Some points, one per row:
(16 -48 25 -35 20 -24 50 -55 -1 10 14 -39 58 30 59 -55 58 30
 -5 -50 71 -36 -39 37)
(52 13 -20 -12 3 -32 -12 62 -46 44 28 64 6 29 0 -27 -27 37
 -28 4 26 60 -28 -9)
(-3 -12 43 55 -46 45 -42 -41 32 -32 -50 -50 -20 -54 -43 49 17 -41
 46 49 -23 -45 15 -20)
(33 -49 2 11 15 -53 18 23 -60 -42 60 27 -34 57 19 -49 -49 53
 -41 17 14 26 -14 55)
(-3 37 17 31 -19 28 -43 47 -4 -55 44 -2 -49 -34 -25 -12 -36 4
 -37 40 -31 36 40 18)
(50 -44 -17 2 -4 -48 -10 13 -59 -38 53 41 -27 53 17 -61 -48 61
 -19 37 -4 31 36 36)
(41 74 24 49 -15 -28 -51 -20 16 -6 39 -30 -6 -51 -37 2 33 -61
 -55 39 -37 44 59 -30)
(54 -58 34 13 28 -54 55 -60 -30 -50 52 -54 53 33 60 -58 63 -48
 -26 -57 48 -64 44 36)
(46 -42 -14 -10 46 -61 46 -26 -60 -4 48 0 16 54 55 -58 8 22
 -42 -27 41 35 31 39)
(-50 -64 41 10 -50 35 7 34 54 -30 -45 -43 -9 23 -65 -15 -43 26
 59 -25 -42 -21 -28 31)
(-29 -59 37 -3 2 0 47 29 22 -47 9 -46 -15 52 -35 -20 -53 22
 -11 -67 0 14 -50 51)
(-47 57 6 49 -53 52 -52 3 52 -14 -21 -49 -33 -67 -45 28 15 -54
 22 55 -27 -31 24 -10)
(-10 -60 6 -12 56 -54 64 -38 -1 -52 39 -57 -16 78 55 -57 -24 -9
 -29 -52 11 11 -71 71)
(-39 58 31 46 -61 44 -47 11 44 -16 -29 -55 -8 -62 -24 53 40 -61
 40 59 -14 -57 43 -24)
(-45 -25 8 31 14 -41 -19 60 53 -40 -17 -11 -29 43 -71 -7 -30 12
 -20 -36 -34 57 -18 32)
(5 -39 -35 44 41 -37 -26 49 31 4 -41 36 -17 51 -53 12 -22 41
 39 -5 -54 21 -33 21)
(-27 -9 28 23 -25 9 -18 48 33 -41 28 -9 -35 10 -60 -30 -37 38
 -44 -4 -6 48 -12 41)
(5 53 -16 -5 -49 57 -50 45 -26 4 -16 62 -3 -59 -45 49 -3 55
 24 47 -49 34 35 -56)
(10 -53 34 35 -65 18 -51 21 -14 0 -41 51 -39 -12 -29 7 -42 35
 50 56 -23 47 1 20)
(-28 57 35 34 -64 44 -55 49 53 -49 -23 -41 19 -49 -20 6 72 -34
 46 16 -50 -37 70 34)
(-55 -6 -71 -20 -1 -8 -37 46 31 53 -64 56 -23 72 -31 21 -24 62
 73 -24 7 -7 -48 18)
(-21 -12 39 36 47 -33 24 -39 60 -34 39 -7 -44 15 7 -38 -30 -55
 -56 20 -2 46 -37 -12)
(55 -35 38 23 -3 -45 19 -46 -50 -40 46 -21 14 33 62 -53 43 -37
 -25 -17 23 -14 41 54)
(0 56 -8 34 -5 -25 -48 -11 31 27 -5 -34 0 -29 -44 29 1 -60
 -12 2 -8 -10 -1 -45)
(-58 1 -67 -49 56 -31 43 42 18 58 -25 36 -1 59 -8 39 -55 48
 15 -42 41 4 -47 -34)
(55 50 45 52 -21 3 -57 65 -43 -31 61 57 -35 -71 -61 32 -23 -9
 -66 53 -47 55 66 -68)
(25 -52 3 -14 35 -40 40 42 -54 -39 41 45 -9 53 13 -36 -51 48
 -45 -37 31 48 -11 25)
(-9 28 28 44 -6 27 -54 49 15 -48 39 7 -50 -45 -47 18 -36 -22
 -50 39 -52 49 59 -40)
(60 28 -67 -66 -2 -61 19 -4 -54 49 28 64 68 43 51 -59 48 -14
 42 -25 60 -47 36 20)
(58 62 53 49 -29 24 -52 25 -47 -32 58 30 -20 -50 -57 31 -19 -53
 -57 55 -45 53 64 -60)
(-37 41 11 53 -53 44 -61 -34 53 -7 -44 -41 -14 -67 -55 31 29 -66
 44 54 -11 -45 56 -4)
(-28 51 39 21 -44 39 -27 63 22 -37 29 -21 -33 -52 -30 32 -1 -2
 -46 59 -41 39 8 -30)
(-47 45 -62 -70 15 17 13 64 32 40 -12 52 -8 19 -43 18 -44 49
 7 -17 47 49 -35 -27)
Then 12 other points, each followed by its number:
(-47 -9 48 42 -46 59 -29 46 39 -30 -55 -23 -46 3 -27 22 -53 49
 47 33 -36 37 -35 49) 0
(-64 -10 -57 -22 -34 62 -43 -68 31 51 -29 -39 -31 -29 37 -38 32 -14
 37 33 -5 -22 4 67) 1
(63 52 -53 -12 27 -64 -13 -24 -36 77 40 61 42 -20 44 -9 75 -65
 -42 41 61 1 39 -65) 2
(-29 -29 -48 -49 55 -61 59 -39 30 61 -17 -44 38 45 57 -50 23 -18
 24 -53 61 -56 -41 35) 3
(-13 -6 31 -7 38 11 57 -63 22 -17 22 -37 -3 -41 35 10 54 -52
 -49 20 6 2 -35 -35) 4
(39 -12 53 11 27 -52 41 31 -24 -35 63 -1 28 33 -13 -14 -23 7
 -55 -38 36 44 -21 -3) 5
(-19 54 -35 30 17 3 -43 23 10 4 -1 10 -56 -13 -45 56 -59 -54
 -6 44 -51 19 -11 -39) 6
(11 -16 -62 -17 46 -58 11 49 -48 49 47 46 -30 55 23 -49 -54 18
 -38 13 61 44 -54 1) 7
(35 23 29 46 -40 30 -50 -55 5 -33 17 -46 -8 -62 -18 -19 54 -53
 -9 56 -36 -23 40 -1) 8
(-42 -32 -58 -56 16 -42 32 19 45 64 -40 31 45 34 25 -23 5 48
 53 -40 68 -44 -46 23) 9
(-8 30 -58 -28 23 -6 -11 -38 14 62 -38 11 13 -9 42 -27 39 -56
 46 39 7 -66 -17 3) 10
(-37 15 -47 -51 -6 61 -1 -41 28 54 -50 -25 33 -44 27 22 54 -16
 46 -19 26 -67 -11 2) 11
Which of these numbered points is nearest to each point below, ignoring the 3 directions in which the first points spread most? Its number follows each.
(49 16 23 30 -27 19 -45 15 -51 -50 47 18 -38 -60 -44 20 6 -31
 -38 48 -53 43 52 -35) > 8
(34 -4 -48 27 -31 -16 -26 6 -68 -34 46 33 -46 21 1 -42 -58 56
 -8 41 -36 14 35 65) > 8
(66 -26 23 2 29 -63 42 53 -54 -45 59 44 7 53 0 0 -36 46
 -48 -30 26 53 -19 -17) > 5
(24 16 -42 2 -1 20 -49 -61 0 71 -55 30 -8 -53 59 -9 62 -40
 41 54 -8 -54 26 -3) > 10
(-23 30 -48 -27 32 -51 8 13 69 49 -55 -3 67 43 -6 3 24 -73
 47 -59 5 -7 -13 -32) > 3
(5 22 19 31 -21 26 -41 39 -12 -50 37 12 -40 -35 -23 15 -22 4
 -34 45 -56 33 35 -29) > 8
(27 8 -17 -72 10 31 44 39 -78 30 18 45 53 -25 23 70 35 73
 -31 -50 37 17 34 -42) > 11
(36 46 -46 -54 26 18 18 -3 -69 67 33 47 25 -52 49 46 55 -41
 -38 33 30 -22 38 -34) > 11
(-46 49 37 44 -10 45 -23 -61 37 -42 -6 -29 -30 -38 -34 54 -17 -42
 -2 49 -42 14 38 -32) > 6
(-25 21 47 -5 54 31 61 -53 26 -6 21 -43 2 -51 22 33 46 -56
 -55 7 24 -12 -23 -52) > 4
(-16 -30 -39 -58 49 -37 57 -36 33 64 -35 -28 31 39 54 -31 22 -16
 45 -43 73 -66 -55 24) > 3
(-9 -4 -63 -56 -1 -4 -6 57 -4 65 -23 61 1 40 0 -26 -41 55
 45 -25 51 -4 -55 32) > 9
(16 -16 -75 -59 -27 47 -28 -61 -63 39 -76 41 24 -25 76 19 44 55
 60 28 -1 -13 38 1) > 11
(-42 45 33 24 38 45 11 -56 54 -2 -19 -32 -32 -62 -6 47 29 -36
 -37 51 -30 30 -30 -59) > 4
(51 49 -36 5 11 -24 -38 -49 -62 51 27 39 -10 -48 54 26 43 14
 -47 48 19 40 23 -62) > 11
(23 18 43 41 58 -49 31 61 32 -46 45 -34 41 39 -60 20 -33 -63
 -50 -45 -21 -24 -7 -60) > 5
(-10 56 -51 -56 51 -16 27 -25 0 34 37 -8 2 -44 40 -36 67 -70
 -62 30 54 21 -33 -22) > 3
(-12 29 -53 -6 21 21 -31 -29 1 65 -54 23 -54 -20 27 48 -25 -62
 53 49 -46 -52 -59 -39) > 10
(-57 49 -50 -68 41 20 31 45 36 41 -36 20 -2 19 -35 43 -44 44
 11 -57 32 19 -53 -41) > 3
(-20 11 -61 -57 35 -40 37 -30 44 34 5 -43 53 40 44 -57 52 -48
 35 -48 68 -49 -51 40) > 3
(-2 29 -7 -43 2 18 17 -8 4 25 -4 7 52 -44 2 43 61 -59
 -14 -24 45 -58 30 -39) > 11
(-30 -35 -15 25 52 -55 -1 69 64 7 8 19 -19 15 -67 0 -32 3
 -39 -39 41 30 -42 -33) > 5
(-30 -48 47 33 42 -40 65 -51 42 -35 56 -24 -47 49 37 -53 -50 -24
 -54 14 21 27 -53 30) > 4
